The rows below fall into families. The same turns and mirrors carry the whole set onto itself and the rows of a family onto each other. For each named row, which other rows are in its family? Write them in the order they are listed.
These 32 rows form 4 families of 8 rows each.
Rori: -2.48  -1.93  -2.52  1.12  2.75  -1.82  -3.67  -2.13  -0.67  0.51  -1.54  0.27
tuzi: 2.53  0.57  2.28  -2.03  1.42  -1.27  2.72  -0.35  -1.11  0.07  0.48  -4.13
gul: -0.61  -1.89  -3.51  -1.10  0.68  -2.35  -3.85  -1.52  -0.44  0.09  -0.28  2.63
debab: 1.60  -0.46  2.94  -0.72  1.54  0.48  0.98  -0.20  -1.96  0.66  1.37  -4.62
lokul: 2.48  -0.03  3.44  -2.04  0.00  0.38  -1.51  -1.51  -1.37  0.58  3.27  -2.63
vusuz: -1.63  -2.53  -3.67  -0.17  1.91  -2.54  -3.81  -2.01  0.09  0.61  -0.63  0.97
mis: 1.48  0.02  3.24  -1.14  1.70  -0.69  0.24  -1.38  -1.31  0.64  1.57  -4.98
tamib: -1.56  -1.54  -3.90  -0.13  2.98  -2.61  0.01  -0.97  -0.49  -0.40  -2.64  0.89
Turud: -1.07  -1.47  -2.58  -0.78  1.17  -1.61  -4.37  -2.13  -0.57  -1.43  -0.88  2.69
mabe: 2.57  -0.05  1.76  -1.82  1.29  0.36  2.61  0.60  -1.94  0.10  0.83  -3.44
beku: -1.30  -2.39  -4.29  -0.56  1.94  -3.34  -1.56  -1.56  0.22  0.22  -1.50  1.07
zazop: -0.31  0.05  -3.31  -1.56  1.36  -1.71  -1.36  -0.38  -0.70  -1.19  -1.94  3.65
dolal: 2.87  -0.75  2.31  -1.71  1.18  -0.07  1.73  -1.93  -2.16  1.04  1.27  -4.05
kivun: -0.34  -1.64  -4.40  -1.46  1.08  -2.71  -1.85  -0.93  -0.32  -0.13  -1.10  2.54
Dat: 1.44  -1.30  2.89  -0.78  1.69  -0.54  0.37  -1.97  -0.75  1.32  2.06  -4.69
rivev: 3.39  0.09  1.93  -2.68  0.80  0.02  2.14  -0.95  -2.15  0.36  1.14  -2.91
Navop: -1.20  -0.73  -3.66  -0.07  0.27  -2.17  -3.32  -0.66  -0.20  -1.07  -0.95  2.31
Katoz: -1.97  -1.36  -3.18  1.02  0.71  -2.29  -3.92  -1.25  -0.04  -0.52  -1.00  1.04
Bufak: 3.43  0.37  2.60  -2.88  0.22  0.85  0.82  -1.39  -2.49  0.23  1.63  -2.44
Dobu: -1.46  -2.06  -3.80  -0.42  2.51  -2.94  -1.01  -1.79  -0.12  -1.13  -2.09  1.32
muf: 3.21  1.41  2.55  -3.05  0.06  -0.26  1.11  0.33  -1.28  -0.64  1.52  -2.20
laf: -0.65  -0.92  -3.65  -1.54  1.16  -2.31  -1.73  -1.26  -0.43  -1.80  -1.80  3.07
posag: -2.02  -1.81  -3.79  0.76  1.50  -3.20  -2.14  -1.05  0.40  -0.46  -1.54  0.75
tokap: 2.96  0.66  2.41  -2.37  0.14  1.05  0.98  0.80  -2.20  -0.07  1.77  -2.34
zaz: -1.15  -0.57  -1.97  -0.43  1.06  -0.80  -4.74  -1.09  -1.13  -0.73  -0.57  2.69
dos: 2.16  -0.18  3.22  -1.38  0.69  1.33  -0.37  -0.31  -2.28  0.51  2.13  -3.38
mub: 2.46  0.68  3.60  -2.04  0.36  0.15  -1.14  -0.98  -1.89  0.15  2.20  -3.28
romap: 3.42  0.93  2.15  -3.36  -0.41  -0.58  1.39  0.01  -1.06  -0.30  2.02  -1.27
mef: -2.06  -2.57  -2.75  0.22  2.52  -2.31  -3.41  -2.64  -0.33  -0.70  -1.30  0.68
gesif: 2.63  -0.27  1.56  -2.09  1.31  -1.36  3.51  -0.69  -0.81  0.48  1.23  -3.55
kogav: 2.55  -0.58  3.09  -1.97  0.90  0.99  0.05  -1.78  -2.38  0.81  1.87  -3.60
zodup: -1.16  -1.02  -4.19  0.01  0.93  -2.85  -1.78  -0.40  -0.11  -1.09  -1.79  2.08

The rest of the family of dolal: rivev, Navop, Katoz, Bufak, posag, kogav, zodup
The rest of the family of debab: gul, vusuz, mabe, beku, kivun, tokap, dos
The rest of the family of zazop: Rori, lokul, tamib, Dat, zaz, romap, gesif

